Each named turn below is shown by a few rows before and after it. Which turns, in which order, take the first row of each later pair to the second? The first pair is answered.
turn fope:
[ 2.50 -2.95 -0.67  1.00  0.30  2.56 -4.16 -1.96 -0.25 -0.84  0.97  3.43
  0.24 -1.94  0.64  0.41 -3.04  3.30 -4.40 -2.17 -3.30 -3.75  3.83 -2.60
 -2.41 -0.67 -2.69] -> [ 4.74 -4.04  2.12  1.10 -1.34  1.51 -2.79 -1.42  1.56  1.07 -0.66  3.79
  1.14  0.43  1.29  0.36 -1.34  4.10 -2.90 -2.68 -3.98 -2.14  3.62 -2.24
 -1.56  0.46 -3.18]
[ 4.40 -1.33  1.79  3.30 -3.23 -0.21 -3.48 -1.54  0.50 -1.42 -4.29  1.33
  2.73  3.01  2.48 -4.49  3.76  1.38  2.55  0.66  3.88  1.74  2.21 -0.44
  1.60  1.74  1.78] -> [ 1.94 -0.82  3.40 -0.03 -3.68 -1.16  5.02 -0.21  2.65  5.30  1.56  1.01
  0.02  5.19 -0.53  1.28  2.24  0.51  3.29 -0.09  0.78  2.28 -3.12  1.83
  1.48  4.38  0.65]
[-0.23 -2.64 -0.92 -0.97 -0.16  2.62  0.47 -5.02 -2.20 -2.29  1.40 -0.24
 -0.93 -1.78 -1.42  1.33 -1.80  2.60  0.14 -3.32  1.38 -1.72  6.24 -0.77
  2.53  3.44 -2.96] -> [ 1.10 -3.37 -0.06 -0.50 -1.12  2.15  0.45 -5.04 -1.69 -1.85  0.03  0.10
 -0.04 -0.46 -0.61  0.97 -0.79  2.98  0.94 -3.59  1.65 -0.84  7.01 -0.60
  2.62  4.01 -2.61]
[-1.28  0.78  0.69  2.40 -0.46  0.81 -0.92  0.31  3.93 -1.07 -2.32 -0.58
  3.71  0.52 -1.59  4.73 -2.38 -1.62  0.21 -2.17 -1.53  0.51  0.87  2.46
  2.81  1.20 -0.90] -> [-2.51  1.16 -0.03  2.18  0.40  0.99 -0.74  0.27  3.48 -1.35 -1.27 -0.54
  3.42 -0.30 -2.16  5.18 -2.92 -2.33 -0.12 -2.02 -1.51  0.15  0.91  2.39
  2.69  0.60 -0.64]
turn Vuvi:
[ 4.54 -2.10  0.29 -0.76 -3.61  0.94  1.58  1.17  3.24 -0.78 -0.61  1.62
  0.25  0.55  1.94 -2.57  1.10 -1.88 -0.46  0.59 -0.31 -0.13  2.47  0.80
 -1.50  1.05 -1.06] -> [ 4.35 -2.03  0.63 -1.29 -3.62  0.97  2.55  0.99  3.72  0.61  0.42  1.43
 -0.32  0.78  1.46 -1.51  0.39 -2.04 -0.65  0.06 -1.56 -0.45  1.94  0.80
 -1.50  1.72 -1.08]
[-1.65  0.81  1.37  0.58  1.88  2.96 -2.92 -1.54 -0.11 -0.42 -1.70 -1.41
 -2.80 -2.58 -4.10  0.23 -0.35 -0.46 -2.52 -1.75 -3.21 -1.62  0.83 -1.87
 -0.43 -0.96 -1.86] -> [-1.78  0.98  1.33  0.56  1.96  2.72 -2.30 -1.40 -0.17 -0.27 -1.33 -1.45
 -3.21 -2.31 -4.26  0.47 -0.51 -0.74 -2.55 -1.69 -3.11 -1.05  0.56 -1.92
 -0.53 -0.82 -1.78]
[-3.01  2.17 -5.38  1.29  5.56  2.32 -1.57  1.30 -0.73 -1.36  2.63 -1.57
 -3.59 -0.18  0.54  1.64 -2.62 -4.81 -1.07  0.80  4.84 -2.15  0.21 -2.15
 -2.97 -2.85  0.82] -> [-1.97  2.07 -5.38  2.32  5.22  2.62 -3.23  1.12 -1.08 -2.86  1.09 -1.66
 -2.50 -0.05  1.25  0.19 -1.89 -4.27 -0.69  0.54  5.35 -2.48  1.98 -2.77
 -2.89 -3.08  1.16]
turn kisug:
[-4.31  2.78 -2.65 -2.27  2.16  0.54  3.82  0.11 -2.17  0.93  3.56 -0.83
 -2.76 -1.74 -2.19  2.39 -3.78 -1.89 -1.78  0.11  0.39 -1.39 -2.93 -0.11
 -0.65  0.22 -0.25] -> [-0.05  0.26  1.11 -1.78 -0.15 -0.14  6.28  0.73  0.68  5.20  3.11  0.64
 -1.81  1.61 -1.92  3.30 -2.10  0.32 -0.67 -1.21 -2.59 -0.58 -2.49  0.25
 -0.28  2.61 -1.56]
[ 3.16  0.09 -0.89 -1.06 -0.94  0.78 -4.66  0.90 -0.85 -2.56 -6.29 -0.84
 -0.20  1.27  2.18 -5.69 -0.17  1.26 -0.53  2.14  4.17 -0.50  3.77 -2.27
  1.28 -1.19 -0.45] -> [-2.08  3.34 -2.89 -2.63  0.93  0.30 -2.40  1.36 -2.45 -3.26 -3.92 -3.30
 -2.19  0.05  0.58 -4.35 -1.29 -1.57 -0.14  3.92  6.22  0.03  0.19 -0.37
  1.69 -1.66  0.22]
[ 3.42 -2.77  1.75 -1.64 -2.33  0.88 -0.55  1.82  2.15  3.68 -0.24 -0.13
  2.94  2.73 -1.60  0.91  1.77  1.29  3.97  1.39 -1.77  2.88  2.14  1.28
 -1.85 -0.88 -0.67] -> [ 3.52 -2.94 -0.42 -0.63 -1.37  1.75 -4.74  0.89  0.37  0.27 -1.70  0.08
  3.74  0.34 -0.73 -1.17  1.32  1.64  2.73  1.61 -0.82  1.65  4.67 -0.21
 -2.39 -2.52 -0.05]
Then:
Between the rows of a pair lie two turns.
[-0.46 -0.88 -4.32  1.01  3.41  3.01 -0.31  0.16 -2.21 -1.53 -1.02 -1.48
  0.38  0.39 -1.54  0.36 -3.92  1.80 -0.69  2.53 -0.91 -1.09  0.67  2.88
  0.50  0.90  0.32] -> [ 0.44 -1.71 -1.92  0.49  2.15  2.17  2.96  0.93 -0.16  1.58 -0.31 -1.39
  0.25  2.83 -2.13  1.65 -2.88  2.24  0.17  1.96 -2.01  0.09 -0.75  3.64
  0.82  2.52 -0.11] : kisug then kisug
[ 3.23  0.24  0.84  0.43 -1.31  2.02  3.29 -2.57 -1.09  1.04 -1.57  0.64
  2.73  0.30  3.40 -0.61 -0.97  2.01 -1.67 -1.12  0.34  0.62  2.31  1.57
  1.69 -2.76  2.16] -> [-0.35  2.25 -1.47 -0.56  0.29  2.37  3.03 -2.43 -2.53 -0.36 -0.10 -0.73
  1.58 -1.61  2.39 -0.16 -1.88  0.34 -1.72  0.15  2.14  0.97  0.71  2.30
  1.71 -3.86  3.21] : kisug then kisug
[-3.00  1.54 -2.97 -0.04  1.40  0.72 -0.11 -0.05 -0.79 -2.20  1.57 -0.49
 -0.89 -1.31 -1.49 -0.10 -2.86 -2.01 -0.49 -1.01  1.33 -1.75 -0.08 -0.67
 -0.12 -0.86 -0.07] -> [ 0.74  0.06 -0.32  1.87 -1.12 -0.25 -1.96 -0.17  0.10 -3.04 -2.90 -0.09
  1.54  0.99  0.89 -2.94  0.40 -0.51  0.98 -1.15  1.89 -0.10  2.42 -0.82
  0.84 -0.56  0.44] : Vuvi then fope
[-0.01 -0.07  0.89 -0.54 -0.61 -1.05  1.99 -0.31  1.30  2.02  0.48  0.03
 -0.17  0.98 -0.06  0.43 -0.72  0.83  1.09  0.06 -0.07  0.46 -1.75  1.17
  0.00  1.00  0.33] -> [ 1.35 -1.02  1.18  0.15 -0.94 -0.71  1.02 -0.47  1.30  2.00 -0.01  0.81
  0.20  1.14  0.13  0.18 -0.96  1.63  0.62 -0.47 -0.76 -0.43 -0.36  0.11
 -0.51  1.39 -0.01] : kisug then Vuvi
[-2.68  1.61  2.03  2.82 -1.35 -2.13 -3.51 -0.99  2.79 -0.51 -5.17  0.41
  1.24  4.99 -1.34 -3.91  0.63 -2.41  0.06  0.31  3.90  0.77 -0.20 -1.10
 -0.25 -0.62  3.94] -> [-0.91  0.20  3.82  2.68 -2.26 -2.07 -1.65 -1.23  4.75  1.76 -4.84  1.79
  1.47  6.57 -1.76 -2.79  0.78 -0.65  0.40 -0.99  1.36  0.51  0.02 -1.29
 -0.21  1.06  3.22] : fope then kisug
[ 2.57 -0.84  0.98  0.21 -4.32 -1.08  1.19  1.40 -3.15  3.15 -3.14 -0.48
  0.54 -0.28  3.44 -0.70 -0.23  1.35 -0.30 -2.67 -2.23  0.15  0.64  0.42
  3.05  0.04 -0.37] -> [ 2.17 -0.91  0.16 -0.03 -3.35 -0.68  1.49  1.14 -3.16  3.88 -1.19  0.05
  0.06 -1.34  3.01  0.34 -1.43  1.97 -1.44 -3.81 -3.67 -1.39  0.79 -0.33
  2.25  0.33 -0.70] : fope then kisug
[-0.22  1.98 -3.38  0.56  2.17 -0.05 -2.11 -0.19 -0.46  0.16  2.66 -0.31
 -1.66 -1.58 -1.02  0.85 -2.67  1.51 -1.12  2.19 -1.28 -1.37  0.44 -0.52
 -0.34 -0.21 -2.48] -> [ 1.05  1.04 -0.68  0.32  0.70 -0.44  0.66  0.32  1.42  3.27  3.17  0.12
 -1.44  0.80 -1.33  2.13 -2.00  2.07 -0.55  1.46 -2.53 -0.60 -0.41  0.16
  0.08  1.70 -2.80] : kisug then kisug
[-1.15 -0.52 -3.91 -2.16  0.35 -0.05 -1.18  0.97  2.15  0.21  3.63  1.91
 -2.13 -0.87 -0.47  0.40 -1.00  0.50 -4.13 -0.52 -0.57 -0.92 -0.21  2.04
 -1.16  2.07  1.24] -> [ 0.03 -0.52 -4.29 -1.29  0.24  0.14 -3.00  0.39  1.55 -1.35  2.19  2.42
 -1.45 -1.79  0.38 -0.82 -1.04  0.62 -4.62 -0.54  0.00 -1.43  1.22  1.41
 -1.41  1.48  1.51] : kisug then fope
[ 3.82 -1.50  1.46  1.02 -0.76  0.19  0.92  0.15  2.59  3.54  1.12  2.20
  0.03  1.63 -1.93  1.43  0.74  2.60 -0.65 -1.87 -2.02 -2.27  2.24 -0.45
 -0.51  2.09 -1.02] -> [ 4.90 -1.71  1.15  1.49 -0.62  0.34 -0.67 -0.43  2.18  2.16  0.23  2.18
  0.65  1.29 -1.47  0.52  0.75  3.05 -1.00 -1.72 -2.07 -2.40  3.27 -0.89
 -0.64  1.53 -1.12] : kisug then fope
[ 0.82 -0.79  2.89 -0.35  0.19  1.48  2.17  0.56  1.06  0.51 -1.52 -0.60
  1.29  1.68  0.61 -0.04 -1.36  2.02 -0.19 -0.42  0.48 -0.21 -0.95  0.49
  1.16 -0.75 -0.48] -> [-1.22  0.13  0.49 -0.27  1.93  2.35  0.90 -0.05 -0.29 -1.21 -0.37 -0.83
  0.95 -0.81  0.16 -0.23 -2.76  1.21 -1.47  0.02  1.06 -1.76 -0.82  0.05
  0.70 -2.32 -0.38] : fope then fope
[-0.23  0.80 -0.42  2.47 -0.93  1.10 -1.56 -0.25 -0.84 -1.83 -0.72 -0.08
  3.22  0.44  0.92 -1.25 -1.09  0.00  0.59  0.26  1.29 -2.89  1.52 -1.26
  0.19  0.11 -0.13] -> [-2.85  2.18  0.10  0.77 -0.78  0.18  2.20  1.00 -0.45 -0.02  1.11 -1.39
  2.06  1.13 -0.38  0.61 -1.27 -1.25  1.53  0.87  1.79 -1.59 -2.13  0.44
  0.30  0.85 -0.18] : kisug then kisug
